134	122	126	128
150	103	119	133
116	128	135	122
out 135

124	134	130	136	134	132
115	129	156	110	133	141
125	132	129	143	133	112
out 133

126	127	124	114
128	117	118	122
149	129	126	130
out 126

106	139	113	132	126
116	125	152	127	119
141	135	115	124	125
out 124

102	135	131	120	100
124	151	134	130	146
100	142	134	137	146
out 137

113	148	104	139
143	146	137	145
139	124	149	122
out 149
---
141,142,124,143
152,142,123,149
| 142

125,111,129,138,131,140,153
136,124,140,146,125,111,110
| 124

115,111,127,111,127
139,123,154,123,105
| 123

134,123,109,149
139,111,98,132
| 111

124,113,129,127,121,127,127
117,142,138,141,106,135,142
| 142

133,114,132,107,129,136,115
134,138,117,124,116,114,138
| 138

140,120,144,151,137
117,129,115,116,119
| 129

151,112,143,120,142,119,142
140,158,133,121,124,153,141
| 158

114,150,153,105,122,153
146,122,106,154,102,132
| 122
---
[[152 150 138 132 112 129]
 [107 146 120 145 143 134]
 [157 120 154 139 107  98]] ==> 157

[[123 128 107 154 109 140 127]
 [135 129 148 105 144 121 131]
 [117 128 115 141 117 121 125]] ==> 117

[[106 111 118 113 123 129]
 [144 136 128 143 132 128]
 [144 147 110 144 120 110]] ==> 144

[[129 131 147 128 107 129 129]
 [127 125 110 128 148 127 127]
 [127 126 111 128 146 127 127]] ==> 127

[[116 111 117 123 128 135]
 [142 147 149 145 138 132]
 [147 149 145 138 132 131]] ==> 147

[[129 128 128 108 147]
 [121 122 118 112 134]
 [111 140 107 111 125]] ==> 111

[[153 132 141 149 117 129]
 [116 130 117 117 133 134]
 [118 124 125 120 142 126]] ==> 118

[[137 133 115 148 133]
 [109 136 132 129 121]
 [126 125 135 137 150]] ==> 126

[[130 117 139 126 127]
 [128 128 122 134 138]
 [127 125 136 135 149]] ==> 127

[[128 127 132 133]
 [124 121 132 124]
 [106 117 142 144]] ==> 106
---
array([130, 104,  99, 102, 110]) ans = 104
array([116, 116, 152, 144, 141, 121]) ans = 116
array([111, 149, 124, 141, 139, 152]) ans = 149
array([123, 132, 154, 119]) ans = 132
array([116, 121,  99, 125]) ans = 121
array([131, 107, 126, 140]) ans = 107
array([ 99, 115, 121, 126, 151]) ans = 115
---
[[120 127 122 130 127 128 122 125 131 125 127 122 130 119 128 130]
 [128 125 130 130 127 125 126 124 130 121 129 138 133 130 126 126]
 [126 133 126 132 127 126 125 130 130 139 126 126 129 150 127 128]
 [132 130 127 126 128 133 128 128 130 139 124 126 127 120 127 129]
 [130 124 130 126 129 132 133 128 129 128 129 125 131 107 129 133]
 [136 131 137 131 126 132 132 126 127 132 126 116 127 132 127 136]] value 120

[[118 128 122 122 140 114 114 123 126 122 129 126 117 133]
 [116 128 128 120 123 112 118 122 131 136 123 118 131 139]
 [128 129 123 127 132 120 123 147 135 147 134 131 129 128]
 [132 131 136 128 130 116 127 130 118 143 139 121 124 114]
 [105 127 126 114 126 129 131 122 126 133 119 131 132 126]
 [108 129 118 118 135 128 130 132 136 131 120 135 136 132]
 [122 126 123 123 146 127 125 144 124 135 136 130 124 118]
 [120 121 123 122 128 126 113 122 124 117 124 131 111 135]] value 118

[[117 121 119 111 127 121 119 139 136 124 130 145 138 123]
 [121 122 130 114 122 119 118 136 120 118 125 150 143 112]
 [135 129 136 144 117 133 128 133 126 122 114 128 137 132]
 [130 123 135 131 123 123 123 127 113 120 125 137 140 119]
 [125 130 129 140 133 138 128 128 139 128 137 126 140 131]
 [134 149 120 110 127 129 125 127 130 124 127 128 127 144]
 [132 122 119 131 126 129 125 127 119 123 130 129 132 129]
 [124 145 143 120 136 147 119 136 144 136 136 135 153 125]
 [138 141 124 112 122 131 120 128 137 126 121 126 117 141]
 [131 117 118 129 124 132 125 126 118 123 131 130 133 126]
 [124 136 136 127 136 141 127 132 138 133 138 129 143 128]] value 117

[[128 130 125 131 127 128 130 129 128 131 129 127 127]
 [128 131 130 128 125 127 130 130 130 127 128 126 128]
 [128 131 130 127 125 126 129 139 131 129 127 126 126]
 [128 130 126 131 128 130 126 109 129 129 129 127 130]
 [128 131 127 125 128 130 126 110 127 130 127 128 125]
 [128 130 125 130 128 127 130 134 128 130 128 129 126]
 [128 130 128 128 125 125 128 145 130 128 130 128 126]
 [128 131 128 125 127 131 129 106 127 127 128 130 129]
 [128 130 125 129 130 126 130 144 128 126 128 128 127]
 [128 131 127 125 129 131 128 107 127 130 128 129 125]
 [128 130 125 127 130 126 128 139 130 126 127 128 131]
 [128 130 130 129 127 125 126 145 127 129 128 131 130]] value 128

[[127 126 114 128 142 128 127 135]
 [126 125 104 128 154 127 127 140]
 [127 125 110 128 149 127 127 137]
 [128 126 115 128 143 127 127 134]
 [129 131 152 128 102 129 129 117]] value 127

[[154 138 119 142 135 149 135 135 129 124 155 137 129 147]
 [115 149 133 111 151 153 106 111 143 116 114 132 126 130]
 [148 123 148 126 136 116 110 146 151 142 103 114 149 137]
 [102 129 122 111 145 142 141 144 146 150 143 148 135 153]
 [148 124 144 129 106 101 115 115 113 119 112 122 113 121]
 [105 154 115 121 123 115 144 112 129 134 150 132 137 118]
 [118 110 115 131 122 113 146 147 144 127 107 138 154 120]
 [102 144 151 145 144 106 114 113 132 115 105 131 108 136]
 [138 137 134 140 119 154 142 126 114 127 139 114 125 104]
 [123 104 136 142 140 108 128 150 148 153 133 135 136 125]
 [151 153 108 102 135 152 152 116 112 117 138 133 131 113]
 [151 122 125 143 107 154 145 119 150 130 152 146 137 148]] value 154

[[131 111 120 122 115 136 151 111 140 119 109 113 142 122 134 128]
 [128 114 123 123 119 134 147 116 132 123 110 117 141 126 133 128]
 [132 111 120 122 115 136 151 110 142 119 109 113 141 121 134 128]
 [129 113 123 122 118 134 148 115 133 122 110 116 141 126 133 128]
 [129 112 122 122 117 135 149 114 135 121 109 115 142 124 134 128]
 [128 114 124 123 119 133 146 117 131 123 111 118 140 127 133 128]
 [130 111 121 122 116 135 151 112 138 120 108 114 142 123 134 128]
 [128 116 124 123 120 133 144 118 130 124 113 119 139 127 132 128]
 [129 113 122 122 117 134 149 114 134 122 109 116 142 125 134 128]
 [130 112 121 122 116 135 150 113 137 120 109 114 142 124 134 128]
 [128 115 124 123 120 133 145 118 131 124 112 118 140 127 133 128]] value 131
---
[154 122 153 102 118] ans = 122
[100  99 139 108 136] ans = 99
[122 154 105 136 144] ans = 154
[139 139 150 134 147] ans = 139
[146  99 135 142 150] ans = 99
[131 105 114 134 135] ans = 105
[144 116 129 152 104] ans = 116
[128 111 149 105 138] ans = 111
---
[[144 103 146 137 137 149]
 [127 148 106 118 120 102]] out 137

[[123 119 139 137 109]
 [154 116 131 145 137]
 [114 119 143 139 121]] out 131

[[107  99 102 102 143 109]
 [150 153 150 148 115 144]] out 102

[[139 130 154 148]
 [121 100 131 147]] out 130

[[114 116 125 109 120 136]
 [115 117 104 111 138 138]] out 109

[[120 121 139 120]
 [104 139  99 134]] out 121
